Here are some points:
<0.1 0.2 -0.3 -0.1 -0.4 -0.5 0.6 0.1 1.0 0.2 0.1 -0.9 -0.4 0.0
 -0.3 0.0>
<0.3 -0.5 0.4 0.6 0.5 1.5 0.2 -0.3 -1.3 -0.6 -0.4 1.5 1.3 -0.3
 0.1 0.2>
<-0.8 -0.1 0.0 -0.4 -0.4 -1.0 -0.5 0.7 1.3 0.0 -0.2 -0.9 0.0 -0.1
 -1.0 0.6>
<1.1 1.2 -1.5 -0.2 -1.8 -2.3 0.2 -0.5 1.9 0.5 0.3 -1.9 -2.3 0.6
 1.0 -1.1>
<-3.5 -1.1 2.1 -1.0 2.0 -0.2 -0.8 1.3 1.0 -0.2 0.6 -1.5 2.4 -1.0
 -3.0 4.3>
<-0.6 0.3 -0.3 -0.5 -0.8 -1.4 0.3 0.7 1.6 0.1 -0.1 -1.3 -0.5 0.0
 -0.2 0.4>
<-0.5 -0.1 -0.3 -0.6 -0.6 -1.5 -0.5 0.6 1.4 0.0 0.0 -0.7 -1.3 0.4
 -0.3 0.2>
<-1.5 0.0 0.5 -0.5 -0.3 -1.6 -0.2 0.8 1.3 0.6 0.9 -2.3 -0.4 -0.7
 -1.2 1.4>
<-0.3 0.0 0.3 -0.4 0.0 -0.5 -0.6 0.2 0.4 0.1 0.1 -0.3 0.1 0.1
 -0.5 0.5>
<0.2 0.0 0.5 0.2 0.8 1.4 0.6 -0.9 -1.0 -0.5 -0.7 1.1 1.5 -0.3
 0.3 -0.3>
<-1.9 -0.1 0.9 -0.8 0.8 0.1 -1.1 0.9 0.7 0.3 0.7 -0.7 0.8 -0.7
 -1.6 1.8>
<-1.0 -0.6 0.7 -0.5 1.2 0.1 -0.4 0.6 0.4 0.0 0.3 -0.2 0.4 -0.1
 -1.3 1.7>
<1.3 0.2 -0.8 0.9 -0.7 0.9 0.5 -0.8 -1.1 -0.2 -0.8 1.1 -0.1 0.6
 1.1 -2.0>
<1.1 0.5 -0.4 0.5 0.2 1.2 0.4 -1.0 -1.1 -0.5 -0.7 1.4 0.5 0.3
 1.0 -1.0>
<0.0 -0.3 0.7 0.1 1.5 1.4 -0.2 -0.1 -0.6 -0.2 0.5 0.6 1.0 -0.6
 -0.6 1.3>
<-4.0 -1.3 2.4 -0.6 2.2 1.0 -0.9 1.7 -0.5 -0.3 0.8 0.3 2.6 -1.1
 -2.5 3.8>
<0.1 0.1 -0.4 -0.5 -0.8 -2.0 -0.3 0.3 0.7 -0.1 -0.2 -1.2 -1.4 0.3
 0.4 0.0>
<-1.6 -0.4 -0.2 -0.7 -1.7 -3.5 -0.3 1.3 2.0 0.2 0.6 -2.9 -1.7 0.3
 -0.9 1.4>
<-1.4 -0.4 -0.2 -0.8 -1.2 -3.2 -0.6 1.8 2.8 0.3 0.6 -2.6 -2.1 0.1
 -1.4 1.8>
<0.9 -0.1 -0.2 0.5 0.3 1.1 0.4 -0.5 -1.3 -0.3 -0.3 1.3 0.6 0.2
 0.9 -0.8>
<-1.9 0.4 0.1 -1.1 -0.5 -2.5 -0.6 1.2 3.1 0.8 0.8 -3.6 -0.8 0.1
 -1.8 2.0>
<-2.0 -0.6 1.4 -0.5 1.0 0.1 -0.8 1.1 0.4 0.1 0.9 -0.5 0.7 -0.8
 -1.8 2.4>
<0.1 0.2 0.8 0.4 1.1 2.4 -0.3 -0.5 -2.6 -0.2 -0.3 2.8 1.8 -0.2
 0.9 -0.6>
<3.3 2.2 -3.6 -0.3 -3.8 -3.8 0.4 -0.9 2.9 0.2 -1.0 -2.5 -4.9 1.7
 2.6 -3.8>
<1.2 0.5 -0.5 0.8 -0.3 1.0 0.7 -1.1 -1.1 -0.2 -0.8 1.9 -0.2 0.3
 1.4 -2.1>
<-1.9 -0.5 1.4 -0.2 1.2 0.9 -0.4 0.4 -0.4 0.5 0.5 -0.4 2.1 -0.4
 -1.7 2.0>
<-0.9 -0.3 -0.1 -1.2 -0.9 -3.6 -1.1 1.7 3.1 -0.1 0.1 -3.4 -2.1 -0.1
 -1.7 2.2>
<0.0 -0.8 0.7 -0.2 1.0 0.3 -0.3 0.3 0.0 -0.9 -0.4 0.4 0.4 -0.5
 -0.5 1.4>
Then 20 other points, each followed by its number:
<1.3 0.4 -1.3 0.1 -1.1 -0.9 0.4 -0.6 -0.1 0.0 -0.4 -0.3 -1.3 0.8
 1.6 -1.6> 0
<0.8 0.6 0.3 0.7 0.8 2.8 0.5 -1.3 -2.3 0.2 -0.1 2.5 1.5 0.0
 1.1 -1.6> 1
<0.5 0.5 -0.4 0.1 -0.5 -0.1 0.4 -0.2 0.3 -0.1 -0.1 -0.2 -0.5 0.1
 0.5 -0.3> 2
<-0.6 -0.2 0.4 -0.1 0.6 0.5 -0.1 0.2 -0.3 0.5 0.6 -0.1 1.1 -0.2
 -0.3 0.7> 3
<0.4 0.7 -1.3 -0.4 -1.5 -1.8 -0.1 0.1 1.3 0.3 -0.1 -0.5 -2.2 1.1
 1.0 -1.8> 4
<-0.4 0.0 0.5 -0.2 0.6 1.2 -0.4 0.2 -0.5 -0.4 -0.1 0.8 0.7 -0.3
 -0.2 0.3> 5
<-1.2 -0.5 0.1 -0.6 -0.2 -1.3 -0.2 0.9 1.4 0.1 0.4 -1.3 -0.2 0.4
 -1.3 1.3> 6
<1.8 1.2 -1.7 0.2 -2.1 -2.2 0.7 -0.9 1.2 0.5 0.0 -1.5 -2.7 0.3
 1.7 -2.1> 7
<-0.7 -0.5 0.7 0.1 0.7 0.9 0.0 0.2 0.1 -0.3 0.0 0.4 1.0 -0.6
 -0.9 1.1> 8
<0.8 0.7 -0.5 -0.1 -0.7 -0.6 -0.1 -0.5 -0.1 0.1 0.0 0.0 -1.0 0.2
 0.9 -1.0> 9
<-1.0 -0.3 1.3 0.3 1.4 1.5 0.3 -0.4 -1.3 -0.2 0.7 0.7 1.7 -1.1
 -0.1 1.1> 10
<0.6 1.1 -1.2 -0.1 -1.8 -2.0 0.5 -0.3 1.4 0.4 0.4 -1.9 -2.4 0.0
 1.0 -0.9> 11
<0.5 -0.1 0.1 0.4 0.4 1.5 0.4 -0.5 -1.1 0.0 -0.2 1.4 1.0 -0.1
 0.4 -0.9> 12
<1.1 0.6 -0.7 -0.1 -0.9 -1.1 -0.2 0.0 0.1 0.0 -0.2 -0.9 -1.2 -0.2
 0.9 -0.6> 13
<-1.4 -0.5 0.1 -0.3 -0.5 -1.0 -0.4 1.0 0.9 0.0 0.3 -1.4 0.0 0.1
 -1.2 1.0> 14
<1.0 -0.1 0.1 0.8 0.2 1.8 0.5 -0.5 -1.3 -0.3 -0.8 1.5 1.0 0.0
 0.4 -0.8> 15
<-0.1 0.0 -0.4 -0.2 -1.2 -2.1 -0.2 0.6 1.9 0.1 -0.2 -1.8 -1.1 0.4
 -0.7 0.5> 16
<0.9 0.4 -0.2 0.1 -0.3 0.2 -0.1 -0.5 -0.2 -0.2 0.0 0.5 -0.3 0.0
 0.6 -0.8> 17
<0.7 0.2 -0.3 0.3 -0.5 -0.6 0.8 -0.3 0.9 0.3 0.4 -0.9 -0.8 0.2
 0.5 -0.3> 18
<0.1 -0.3 0.9 0.4 1.5 2.1 -0.3 -0.3 -2.6 -0.3 -0.1 1.9 1.7 -0.5
 0.3 0.2> 19
Which three of these numbered points are nearest to each point below, ignoring the 2 directions in which the first points spread most? Their numbers follow each, nearest first.
<-1.6 -0.5 0.7 -0.7 0.4 -0.9 -0.6 1.1 1.6 0.1 0.3 -1.6 0.2 -0.5
 -1.9 2.2> > 8 15 16
<-0.8 -0.8 0.3 -0.2 0.4 -0.6 -0.3 0.9 -0.3 -0.1 0.6 -0.5 0.3 0.3
 -0.5 1.3> > 0 19 6
<1.8 0.5 -0.6 0.5 -0.2 0.9 0.4 -0.4 -1.2 -0.1 0.2 1.4 -0.9 0.0
 1.5 -1.3> > 19 17 9
<-0.7 0.2 -0.1 -0.2 0.1 0.6 -0.3 0.5 -0.3 0.1 0.1 1.1 -0.1 0.3
 0.2 -0.6> > 4 5 12
<2.5 1.4 -1.9 0.5 -2.1 -1.7 1.2 -1.4 0.8 0.3 -0.4 -1.1 -2.7 0.3
 2.0 -2.9> > 7 10 11
<-1.2 -0.7 0.9 -0.2 0.7 -0.1 0.3 0.7 0.5 0.3 1.1 -0.8 0.8 -0.6
 -1.1 2.2> > 18 2 7
<1.7 0.7 -0.6 0.6 -0.1 1.6 0.2 -0.8 -1.0 -0.5 -0.9 1.7 -0.1 0.1
 1.2 -2.0> > 5 17 8
<-0.7 0.2 0.4 0.0 0.4 1.1 0.4 0.1 -0.5 -0.4 -0.4 0.9 1.1 -0.6
 0.2 0.2> > 2 5 8
<-0.7 -0.5 1.2 0.4 1.4 2.1 0.3 -0.1 -1.6 -0.1 0.5 1.6 1.9 -0.8
 -0.7 1.0> > 2 12 7
<1.4 0.7 -0.9 0.3 -0.5 0.7 0.0 -0.7 -0.6 -0.3 -0.7 1.3 -0.8 0.2
 1.5 -2.3> > 5 17 9
